array([[-3.03, -1.31, -0.64,  4.08,  6.48, -1.99, -2.03],
       [ 2.91,  1.39,  1.08,  2.97, -2.86,  2.61,  1.55]]) gives 1.08

array([ 2.29,  7.70, -3.60,  7.31,  0.87]) gives -3.60

array([-6.86,  5.13,  0.20, -3.78]) gives 0.20

array([-3.05,  6.42, -2.09, -0.31, -4.20,  0.56]) gives -2.09

array([ 3.74,  5.45,  1.07, -5.29, -3.38]) gives 1.07

array([ 0.57, -1.25, -6.71, -5.83,  3.11]) gives -6.71

array([6.28, 6.94, 6.43, 0.75]) gives 6.43
---
[-0.05 -2.71  2.56  5.86  1.64 -5.58  0.49] yields 5.86

[ 0.53  5.73  2.59  0.64 -0.60] yields 2.59

[ 0.04  3.58 -3.00 -2.45 -5.71] yields -3.00

[[-5.68 -5.79 -0.47 -6.24  5.54  2.53  2.97]
 [-0.71  0.85 -3.21  0.41  0.56 -5.42  5.32]
 [-3.58 -5.47 -5.38 -2.60  0.77 -4.51 -0.72]] yields 0.41

[[-0.38  1.96 -0.90  2.92 -1.05  1.97 -1.75]
 [ 5.41  0.84 -1.09  2.26  5.42  1.77 -2.77]
 [-6.97  3.43  6.41  4.21 -2.35  0.20  1.53]] yields 2.26

[ 5.39  6.53  0.42  1.27  2.29 -0.14  0.05] yields 1.27

[ 6.02 -4.94 -1.16 -3.04 -0.89  5.20  1.10] yields -3.04

[[-4.51  2.37  2.07  5.22 -7.62  1.86 -6.69]
 [ 3.67  0.37  5.18 -1.22 -2.21 -4.37  7.03]
 [-7.71  4.05 -7.70 -0.14  0.96 -2.91 -0.60]] yields -1.22

[[-5.39 -3.20  2.75 -6.12  2.70]
 [-2.58  1.40 -1.20 -5.80  2.62]
 [ 0.13  2.32  1.43 -5.87  4.70]] yields -1.20
---
Input: [-1.23  5.67  0.77  1.87  2.55 -1.64]
Output: 1.87

Input:
[[ 0.71  3.73 -3.79  1.84  0.15]
 [-3.99  0.85  7.51 -4.37  7.30]
 [-0.07  0.17 -4.31  0.97  0.74]]
Output: 1.84

Input: [-2.91 -0.63 -1.25  6.27]
Output: 6.27

Input:
[[-0.29 -1.50 -1.78 -1.54 -1.99]
 [-0.86 -6.96 -0.27  0.38  0.42]]
Output: -1.54

Input: [ 5.95 -4.77 -4.35 -2.73 -2.95  4.47]
Output: -2.73

Input: [-5.67  5.32 -0.64  5.71]
Output: 5.71

Input: [-3.16 -2.40 -6.14 -4.14]
Output: -4.14

Input: [-0.82  7.56 -1.71 -4.04 -0.39 -2.01 -1.55]
Output: -4.04

Input:
[[-0.17  0.41 -2.44  1.34 -2.49  3.00]
 [-2.32  4.90 -1.61  2.17  0.24  0.51]
 [ 4.49  5.37 -6.64 -4.71  7.32 -7.38]]
Output: 1.34
---
[[413, 665, -515, -683, 117, -505, 206],
 [-243, -474, -463, -471, 821, -516, -298],
 [-160, 105, 455, -982, -563, -477, -102]] ans = 665

[-768, 122, 974, 36, 250, -108, -297] ans = 122

[[7, 9, 1, 9],
 [6, 4, 3, 6],
 [9, 4, 7, 5]] ans = 9

[[1, 5, 6, 5, 8, 1],
 [5, 7, 5, 9, 4, 0],
 [6, 4, 3, 1, 5, 3]] ans = 5

[3439, 7966, 7876, 5045, 6616, 1360, 2639] ans = 7966

[[-31, 7, -3, 10, 6, -21, -2],
 [-20, 32, 7, 10, 26, -26, 4],
 [-23, -33, -25, 6, -41, -30, -39]] ans = 7

[216, 63, 155, 147] ans = 63

[665, 289, 141, 750, 85] ans = 289

[[4601, 8000, 5476, 7216],
 [2904, 2538, 5671, 5119]] ans = 8000
---
array([[-1.84, -1.04, -1.92,  0.27, -2.44, -1.26],
       [-6.33, -1.92, -5.09, -2.37,  2.97, -4.61],
       [-3.08, -0.54, -4.62, -0.98,  4.54, -1.35]])	0.27

array([[-6.09, -4.65,  0.84,  2.86],
       [ 2.16,  2.24,  0.84, -6.23],
       [ 2.16,  2.12,  0.84,  1.11]])	-4.65

array([[-0.71, -0.67, -2.49,  1.56,  3.23,  1.56],
       [ 0.60,  3.51,  5.48, -3.06, -0.21,  1.56],
       [-1.03,  0.63, -2.56,  1.49, -0.10, -0.46]])	1.56

array([[ 0.70, -4.43, -0.17, -0.53],
       [ 2.09,  5.53, -5.41,  0.75],
       [ 3.13, -4.31,  0.64,  3.22]])	-4.43

array([[-1.31, -0.89, -1.20, -1.35, -1.42],
       [-0.96, -1.13, -1.03, -0.99, -0.17],
       [ 3.50, -5.57,  1.55,  4.53,  6.60]])	-1.20

array([[-4.10,  2.87,  4.03, -6.02, -0.74],
       [-3.59,  7.34, -0.61, -2.87,  1.19],
       [ 2.63,  0.07,  1.16, -1.93,  4.55]])	4.03

array([[ 2.70, -4.67, -0.16, -0.35],
       [ 0.96, -1.66, -0.06, -0.13],
       [ 3.61, -6.22, -0.21, -0.47]])	-4.67

array([[ 1.57, -2.18,  6.79,  1.03,  3.54, -2.10],
       [ 0.73,  7.50, -3.71,  1.93, -3.99,  3.37],
       [-2.47,  2.76,  1.78,  1.06,  3.54, -1.97]])	1.03
